One turn moves each row of this set onto another row. After a few examples, where does it send each row asked below?
lezi: |  -4.3 |  -5.3 |  -1.9 |  -7.9 |  -4.8 |   2.2 |  -2.2 |  -2.0 |   1.0 | -20.1 |   0.0 |  -9.5 |   0.6 |  18.5 |  14.2 |  -7.9 | -13.1 |  -7.7 |  -4.3 |
tuko: |  -8.7 |   1.5 |   0.3 | -12.3 |  -6.1 |  -3.6 |   5.9 |  -3.7 |  10.6 | -26.8 | -41.0 |  -5.7 | -17.9 |  21.2 |   9.9 |  26.2 |  -9.4 |  -3.0 |  -4.5 |
Laza: |  -8.1 | -10.5 |  -8.3 |   9.5 | -10.6 |  11.3 |   6.2 |   9.6 |  11.0 |  -5.8 | -17.0 |  -3.1 | -22.9 |  17.3 |  15.8 | -10.8 |  -5.7 |  12.5 |  -2.3 |
Begu: | -10.4 |  -5.1 | -17.6 | -33.4 |  -0.5 |  -1.4 |  -8.7 |  -6.4 |   5.1 |  -5.5 |  -4.3 | -11.7 | -21.0 |  24.2 |   8.8 |  -0.7 | -15.3 |  -5.6 | -11.7 |
Lezu: |  -4.3 | -14.5 |  -6.8 | -10.1 | -15.7 |   7.7 |  18.9 |   2.4 |  16.4 | -13.0 | -33.7 |  -9.2 |  -5.4 |  27.8 |  14.6 |  -3.7 | -20.4 |   4.6 |  -4.1 |
gil: |  -3.9 |  -8.2 | -21.5 |  -5.6 |   3.4 |   7.3 |  -3.6 |  -1.3 |  12.1 | -21.7 | -34.0 |   1.1 | -25.7 |  10.8 |  12.4 |   6.4 |   1.8 |  21.1 |  -9.4 |
soz: |  -7.0 |  -3.8 |  12.9 | -15.1 |  -4.0 |  -6.4 |   6.2 |   0.3 |   8.9 | -10.1 | -12.1 |  -6.7 | -26.1 |  19.3 |   5.2 |  22.0 |  -8.7 |  13.7 | -16.1 |
Keve: |  -8.1 |  -8.8 |   3.8 | -20.6 |  -1.8 |  -4.3 |  -3.8 |   2.2 |  11.1 |   1.9 | -18.3 |  -4.4 | -10.0 |  22.3 |  10.0 |  29.9 | -10.2 |   5.7 | -10.6 |
zedag: | -13.8 | -10.9 |  -3.8 | -22.4 |  -1.4 |   6.7 |   9.1 | -10.7 |  11.7 | -22.0 | -13.8 | -17.1 | -17.2 |  24.6 |  13.8 | -20.0 |  -5.6 |   4.2 |  -5.7 |
nevim: | -11.0 |   1.0 |  -1.1 | -21.1 |  -5.6 |  -3.7 |   2.5 |   9.3 |   7.9 | -11.2 | -31.7 |  -6.9 |   2.4 |  23.2 |   6.5 |  -1.7 |  -1.7 | -12.8 |   3.5 |
tutek: |  -7.1 |  -1.4 |  12.2 |  -1.5 |  -4.5 |  -0.6 |  -8.6 |  -8.1 |  10.6 | -29.2 | -10.7 |  -5.4 | -26.8 |  18.6 |   8.1 |  12.0 | -11.5 |  12.3 |  -4.9 |
Vezu: |   0.2 |  -2.5 |  -8.6 |  -8.1 |  -4.9 |  -8.5 |   1.6 |   9.8 |  11.4 |   5.5 | -26.1 |  -1.9 | -13.1 |  28.1 |   8.7 | -10.3 |   3.3 |  -8.6 |  -4.1 |
dimu: |  -1.2 | -29.5 |   5.1 |  -8.9 |  -5.5 |   1.3 |  -2.0 |   0.8 |   5.2 | -15.8 | -27.6 |  -9.1 | -24.0 |  21.9 |   8.5 |  17.6 |  -6.1 |  12.4 | -12.0 |
kegif: | -10.1 |   0.7 | -15.6 | -13.2 |  -5.0 |   2.7 |  -5.6 |   2.0 |   6.7 |  -3.5 | -11.4 |  -5.9 |   1.2 |  16.2 |   7.5 | -11.8 |  -1.6 |   5.2 |   9.7 |
led: | -14.6 |  -6.0 | -14.9 | -14.6 |  -4.7 |   3.8 |  -1.1 |   1.0 |   7.9 |  -5.1 |   1.9 | -11.8 | -32.1 |  20.1 |   5.4 |  16.1 |  -6.2 |  16.3 |   0.8 |
Feme: |  -4.4 |   2.5 | -12.8 |  -9.1 |  -7.6 |  -2.0 |   4.2 |  -1.9 |   9.1 | -15.4 | -17.2 |  -4.9 |  -9.3 |  19.9 |   6.7 |  35.3 |  -7.9 |  -1.1 |  -9.2 |
luz: | -16.6 |   1.3 |  -5.8 |   3.8 | -13.1 |  -1.6 |   2.1 |   5.6 |  -1.2 | -14.8 | -27.2 |  -6.5 | -31.8 |  12.6 |  18.2 | -11.4 |  -9.8 |   1.4 |   5.4 |
bazud: |  -2.5 | -14.5 |  -5.2 | -38.7 |   0.6 |   0.9 |   4.1 |  -6.7 |   8.9 | -10.6 | -20.8 | -13.6 | -16.5 |  25.4 |   1.1 |  -6.1 |  -6.4 |  -3.1 |  -9.1 |
Nezab: |  -1.6 |  -8.4 |  -6.1 |   5.4 |  -3.3 |  -7.9 |   0.7 |  -9.8 |  12.4 | -20.7 | -28.9 |   1.0 | -22.6 |  30.0 |  17.7 |   8.2 |  -2.7 |  19.6 | -13.4 |
nav: | -19.1 |  -6.1 | -16.3 | -26.7 |  -7.6 |  10.1 |   5.2 |   2.4 |  16.1 | -27.1 | -17.0 | -18.0 |  -8.4 |  22.3 |  18.0 |  -9.0 | -17.3 |   1.1 |  -0.1 |
sefeb: | -18.6 |   4.8 |  -6.4 | -35.3 |  -7.4 |  -6.4 |  13.0 |  -1.9 |   8.7 | -16.9 | -23.1 |  -7.2 | -17.1 |   6.8 |   9.5 |  -8.1 | -13.0 |   0.0 |  -2.1 |
Kug: |  -1.5 |  -7.4 | -22.8 |   4.3 |  -4.1 |  -7.7 |  -9.5 |  -0.6 |   0.7 |  -4.2 | -33.4 |   4.2 | -19.9 |  21.6 |  12.8 |  -1.7 |  -2.1 |  -3.4 |  -0.4 |
dud: | -18.8 | -21.6 | -14.7 | -10.4 |  -6.9 |  -4.0 |  13.8 |  13.4 |  12.0 | -12.8 | -22.8 | -10.4 | -25.6 |  15.4 |  15.9 |  10.9 | -20.2 |  18.4 | -12.5 |
nugeb: | -11.0 |   8.8 | -12.0 |   2.8 | -12.6 |  -3.5 |  -3.8 |   4.8 |   8.3 | -13.9 | -16.0 |  -1.2 | -28.5 |  14.7 |  16.8 | -17.6 | -14.3 |   8.4 |  -0.9 |
Tova: |  -8.1 |   7.3 | -23.9 |   5.8 |  -1.0 |  -2.0 |  -8.9 |   3.7 |  12.3 |  -9.1 | -10.7 |  -3.6 | -11.8 |  34.2 |  17.5 |   1.3 |  -7.6 |   1.5 |  -2.2 |
Lef: |   0.7 |   1.0 | -10.2 |  -7.0 |  -0.5 |  -5.6 | -16.4 | -18.9 |   5.9 | -19.6 |  -7.1 |  -2.9 | -25.7 |  23.1 |  13.5 |   1.5 |  -2.9 |  11.8 |  -5.8 |
Sefuf: |  -4.3 | -18.3 |  -6.4 | -32.6 |   2.2 |  10.1 |  -3.6 |  -3.1 |  17.8 |  -8.8 | -17.3 |  -8.3 | -20.7 |  30.5 |   9.3 |  -8.9 | -12.7 |   3.7 | -14.3 |
Lupob: | -18.1 | -13.4 |  -4.9 | -31.1 |  -1.0 | -15.7 |   3.4 |  13.9 |   5.7 | -22.3 | -20.6 | -15.3 | -22.9 |  15.4 |  11.0 |  12.0 | -18.2 |  -0.9 | -10.3 |
pogi: | -20.4 | -13.0 | -28.8 | -28.9 |  -4.9 |   4.7 |   9.3 |   0.3 |   3.5 | -17.7 | -24.7 | -12.6 | -14.5 |  15.3 |  18.0 |  10.1 | -19.5 |   9.0 |  -7.6 |
suv: | -12.8 | -10.3 |  -9.0 |  -1.3 |  -3.0 |   0.9 |   2.7 |   4.0 |   8.5 | -15.4 | -25.0 |  -5.4 | -11.6 |  22.1 |  17.1 |  35.3 |  -8.0 |   4.1 |  -6.1 |
Panom: | -20.0 |  -4.1 |  -2.2 | -25.4 | -12.3 | -18.6 |   7.0 |   5.5 |  12.4 |  -2.2 | -27.8 | -10.9 | -26.4 |  32.8 |  10.1 |  12.9 | -14.5 |   1.9 |  -2.3 |
Fer: |  -5.7 |   2.8 | -25.5 |   5.2 | -10.4 | -10.2 |  -3.7 |  11.2 |   3.5 | -21.8 | -30.2 |   0.3 | -26.7 |  16.0 |  12.6 |   1.4 | -12.8 |   4.0 |  -0.2 |
ramip: |  -7.6 |   6.1 |  -4.3 | -12.0 |   3.9 |  -7.6 | -14.1 |  -2.6 |   2.3 | -20.8 | -30.8 |   0.0 | -22.8 |  14.6 |  14.3 |   1.5 |  -2.7 | -15.5 | -13.3 |

Begu goes to Laza
bazud goes to nugeb
lezi goes to gil
Now these:
luz goes to Feme
Keve goes to zedag
Kug goes to soz
Lupob goes to kegif
dud goes to nevim
Tova goes to dimu
Vezu goes to tutek
Lezu goes to ramip

